In the data rows, the value 128 means zero.
Some points, one per row:
[117 112 128 130 129 120 112 155 170 170 159 177 172 185 143 165 157 157
 163 159 165 149 175 176]
[146 166 137 162 157 155 149 114 109 119 116 112 121 117 115 119 113 109
 126 122 125 129 134 132]
[142 140 122 123 155 135 150 146 134 132 138 136 146 146 130 147 136 143
 101 110  97  99 113 102]
[142 145 144 152 153 145 141  91  76 106  85 118 116  90  93  99 102  73
  65 101 106 121 101  95]
[102 103 106 108 107 105 106 119 126 116 115 149 143 150 132 120 138 115
 121 127 129 136 133 131]
[131 138 139 133 136 139 137 123 121 129 119 124 121 114 118 109 119 116
 115 107 116 118 110 109]
[119 114 116 111 106  99 143 117 123 123 127 123 129 123 118 122 125 120
 145 138 142 140 144 134]
[103 104 121 111 106 111 113 124 125 121 128 128 129 127 123 123 121 125
 108 134 129 109 120 114]
[113 103  95 113 110 140 103 135 135 135 135 142 135 138 132 132 134 134
 137 133 129 121 124 133]
[101 140 130 124 128 121 125 131 134 133 133 137 134 136 134 132 132 130
 146 142 143 140 140 149]
[116 109 116 125 134 136 129 158 149 135 134 138 138 140 155 143 147 147
 143 128 120 130 134 112]
[119 120 165 140 134 119 177 143 142 138 132 135 131 143 141 129 134 141
 126 140 137 131 134 133]
[137 126 117 127 124 126 123 106 130 113 164 146 136 118 167 110 138 148
  99 130 124 117 109 123]
[147 144 146 129 148 158 143 158 153 158 163 142 127 152 143 143 131 141
 132 116 136 136 124 142]
[121 116 113 123 116 113 122 142 200 154 158 130 177 193 184 143 174 231
 136 153 140 139 143 156]
[193 187 179 189 169 174 197 111 101 119 115 110 110 111 109 110 122 107
 101  98  87  98  90  91]
[161 131 157 121 137 116 117 146 143 138 137 134 143 143 141 141 141 142
 120 142 131 138 131 134]
[120 111 117 122 127 115 105 118 131 119 127 126 120 124 125 116 124 113
 134 107 126 128 130 129]
[151 148 150 156 146 153 148 112 121 139 127 136 115 133 114 128 109 120
 135 130 127 130 135 135]
[111  76  80  98  67  83 102 126 133 125 132 125 132 130 129 131 133 129
 144 138 133 140 133 145]
[154 157 173 138 155 161 164 141 138 137 135 137 138 146 140 141 127 125
 122 130 110 123 120 132]
[146 135 140 141 136 144 142  36  11   1  67  49  76  27   0  72  13  30
 201 172 190 195 171 189]
[135 129 136 130 130 142 120 132 126 130 122 125 134 138 124 130 133 125
 137 143 141 136 137 135]
[113 149 105 121 114  79 137 133 117 113 128 133 125 125 135 137 129 127
  93  92  75 116  95  65]
[108  87 100 107 100 107  90 127 134 128 144 134 126 145 125 123 137 130
 127 123 123 129 141 113]
[ 96  94 115 113 132  89 119 107 117 110 119 109 125 123 112 115 113 121
 180 174 182 181 175 176]
[130 133 129 133 129 132 127 111 118 126 142 117 108 130 121 106 124 122
 138 138 133 149 133 139]
[138 146 136 131 133 136 137 119 117 113 112 118 123 123 121 117 119 129
 127 125 131 126 126 125]
[148 152 142 149 153 151 154 163 161 138 154 114 128 137 133 135 101 139
  81  55  73  90  88  66]
Then 10 other points, each followed by its number:
[125 128 131 122 129 118 121 123 126 129 119 123 113 115 124 116 124 121
 119 118 120 123 125 130] 0
[106 114 131 127 118 126 137 115 101  95 113 114 123 115 127 109 113 113
 118 125 139 131 130 136] 1
[142 134 131 135 136 133 135 179 209 198 175 198 207 210 227 195 209 160
 143 112 134 136 109 134] 2
[163 160 145 150 170 152 142 125 125 114 131 109 125 102 106 112 123 115
 147 165 153 139 161 163] 3
[161 177 166 155 149 167 165 143 144 138 152 144 148 143 145 142 143 144
 136 135 143 142 139 138] 4
[121 116 126 118 110 127 117 119 112 103 105 101  98 119 102  92  99 113
 174 190 190 198 166 167] 5
[ 75 121  86 105  72  96 125 132 134 130 133 129 129 132 131 130 132 131
 121 114 120 121 126 125] 6
[121 130 131 123 126 123 131 127 160 134 148 121 136 131 132 133 157 141
 132 143 146 133 128 141] 7
[131 131 131 115 130 126 138 102  85  99  68  93  61  53  93 116 103 100
 111 118  92  92  80  97] 8
[134 145 139 137 130 145 138 124  91 133 132  75 108 103 111  89 130 117
  90 119  56 103 108 126] 9
Which of these numbered points is nearest to each point below, ignoring the 3 directions in which the first points spread most? Its number follows each.
[ 92  89  82  94  88  89  84 122 120 115 126 123 119 119 124 124 127 120
 141 142 143 145 145 146] > 0
[143 137 140 139 146 151 135 187 183 177 163 205 201 187 171 201 207 169
 142 144 177 130 148 148] > 2
[120 149 143 141 141 131 120 119 135 120 127 132 115 119 100 100  95 112
 144 143 140 149 148 143] > 0
[151 146 149 142 164 162 155 161 143 157 158 166 159 151 147 154 167 162
 129 155 135 158 135 153] > 4
[120 113 107 122 104 120 110  97  73 117 117 131 114 146 156 167 114  83
 119 102  59   7  58  22] > 8
[129 123 122 127 130 127 125 181 123 162 138 127 179 128 201 175 129 200
  96  99 106  84  92  98] > 1
Here are 10 other points, each followed by its number:
[123 121 125 127 123 126 126  89  90 187 129  76  90 110 110  85 106 117
 136 114 143 107 113 112] 0
[108  97 116 115 106 107 129 119 136 130 127 124 137 138 136 126 140 133
 117 120 126 133 127 107] 1
[135 117 126 119 129 131 122 204 189 176 200 196 195 217 183 180 198 200
 154 151 145 147 142 151] 2
[137 149 169 146 153 162 142 129 126 136 127 133 136 121 133 126 140 128
 138 130 142 143 149 137] 3
[127 125 126 126 128 125 124 177 156 201 131 201 178 130 137 193 174 183
 143 146 138 131 147 143] 4
[173 161 154 153 162 157 159 140 151 145 145 138 133 147 149 149 153 138
 126 123 128 120 130 124] 5
[122 137 135 121 131 131 129 133 142 136 139 144 146 130 135 140 143 148
 107 113 115 116 116 120] 6
[173 182 199 192 192 173 167 118 121 115 123 118 115 131 113 119 126 124
 114 102  98 110 110  96] 7
[125 108 119 115 113 113 114  53  62  47  80  95 111  35  61  33  68  54
 111 147 118 152 146 129] 8
[154 148 166 136 146 161 179 126 133 128 128 131 131 131 124 124 135 131
 130 136 130 131 132 138] 9
The same question for these:
[124 137 124 133 136 129 127 130 109 113 122 145 137 105 122 134 141 130
 146 145 153 157 165 137] > 3
[134 137 116 146 136 142 142 153 146 152 144 137 140 157 143 152 150 154
 151 139 128 125 134 124] > 5
[120 104 124 114 107 109 110 123 150 135 139 140 128 106 114 141 116 145
 105  98 104 133  82 123] > 6
[157 169 162 179 162 184 168 151 143 132 147 133 124 155 130 148 131 120
 142 140 152 137 156 155] > 5
[179 172 160 153 205 191 173 130 132 128 131 128 130 128 131 126 132 129
 134 136 133 137 137 135] > 5
[125 125 133 139 137 115 127 117 112 117 100 102 104 143 106 117 115 118
 101 118  82  91 100  74] > 7
